In the data rows, the value 128 means zero.
Each thing below was measured twice, in two different ways. The second way is not exact.
Here are some of them measured both ways, the first way above the second, with a blank line after each pair.
[133 127 136  90 115 161  78 117]
[ 84  97 101 150 135 146  74  85]

[119  87 128 153 172  90 129 149]
[140 170 122  87 121 124 211 134]

[ 80 122 129 125 126  99  96  80]
[121 116 131 104 121 133 143 143]

[101 124 139  92 120 128 102  61]
[ 98  93 145 109 103 137  99 106]

[119  84 125 109 151 182  81 184]
[ 49 122  68 170 125 145 152  84]

[141 124 127  78  83 129 136  72]
[113  68 165 110  91 136  70 120]

[144 134 120  93  68 113 131  78]
[136  61 157 118  96 128  66 143]

[134 145 121 142 129 150 172 116]
[154 129 145 126 138 115 126 124]

Now 12 new things, measured the second way only, each followed by its number:
[167 142 173  83 157 118  99  83] 0
[147 101 163  97 101 131 115 169] 1
[ 42 116  69 172 130 133 152  79] 2
[124 130 172  73  61 167  93 140] 3
[ 88 108 104 157 121 139  73  89] 4
[111 115  97 170  91 125 185 132] 5
[ 94 145  98 116 120 144 206  98] 6
[ 80 112 108 150 106 129 144 121] 7
[ 65 123  84 180 138 145  73 109] 8
[163 171 150 127 178 114  68 117] 9
[255 221 136  97 146 123 213 195] 10
[148  85 115 131 121 125 131 165] 11
A few of them come next, measured the first way, each followed by the number of its row above:
[121 132 122 111  93  80 137  87] 1
[133 127 136  90 115 161  78 117] 4
[122 141 119 245 142  63 147 118] 10
[124  69 127 135 170 134 117 178] 6
Now 12 new things, measured the second way only, each followed by its number:
[158 125 184  67 148 107 126  92] 0
[161 113 139 120  90 130 136 195] 1
[104 146  93 121 121 139 208  97] 2
[140 158 149 109 176 105 156 103] 3
[117 110  99 164  91 137 183 119] 4
[101 145  92 119 128 131 215 104] 5
[139 152 126 154 196 109 100 130] 6
[155 138 175  89 153 119 101  86] 7
[104 164 133  99  88 172  86 126] 8
[139 147 122 151 192 105 101 130] 9
[ 71 102  95 144 120 139 151  69] 10
[135 152 145 102 171 105 158 105] 11
A few of them come next, measured the first way, each followed by the number of its row above:
[139  66 126 101 139 187  97 143] 10
[134 145 185 116 133  75 158  73] 0
Now 12 new things, measured the second way only, each followed by its number:
[136 154 146 101 178 101 160 104] 0
[ 89 117 131 121 122 135 124 118] 1
[115  60 158 108  92 128  76 123] 2
[ 95 149 139 107 156 120 154  94] 3
[ 51 115  73 165 120 139 155  82] 4
[ 89  69 123 159 145 125  37 100] 5
[154 164 147 133 178 118  67 117] 6
[146 183 165  86  96 154 119 151] 7
[170 132 166  78 104 122 145 190] 8
[139 126 138 109 170 114 137 111] 9
[ 82  53 137 148 135 113  54 106] 10
[244 199 137 104 161 114 195 192] 11
A few of them come next, measured the first way, each followed by the number of its row above:
[141 166 155  81  87 149 122 120] 5
[105 152 141 221 141  45 142 128] 11
[ 86 143 163 131 171 120 123  96] 3
[119  84 125 109 151 182  81 184] 4
Now 12 new things, measured the second way only, each followed by its number:
[163 155 139 166 163 120  95 151] 0
[ 76 118 108 158 100 126 155 112] 1
[173 142 120 180 134 126  66 205] 2
[187 143 158  87 102 126 162 193] 3
[171 115 138 147 105 131  99 193] 4
[ 96 150  91 120 119 132 211 106] 5
[ 96 100 130 148 127 126 104 122] 6
[185 149 121 177 138 133  61 210] 7
[228 131 122 150 122 113 144 181] 8
[154 132  98 145  88 122 224 121] 9
[ 47 125  81 186 141 147  75 106] 10
[162 108 147 116  97 130 138 188] 11
A few of them come next, measured the first way, each followed by the number of its row above:
[104 121 110 138  92  77 126 106] 11
[105 124 117 155 116  49 135  97] 3
[149  86  79 108 147 213 157 177] 1
[124  69 127 135 170 134 117 178] 5
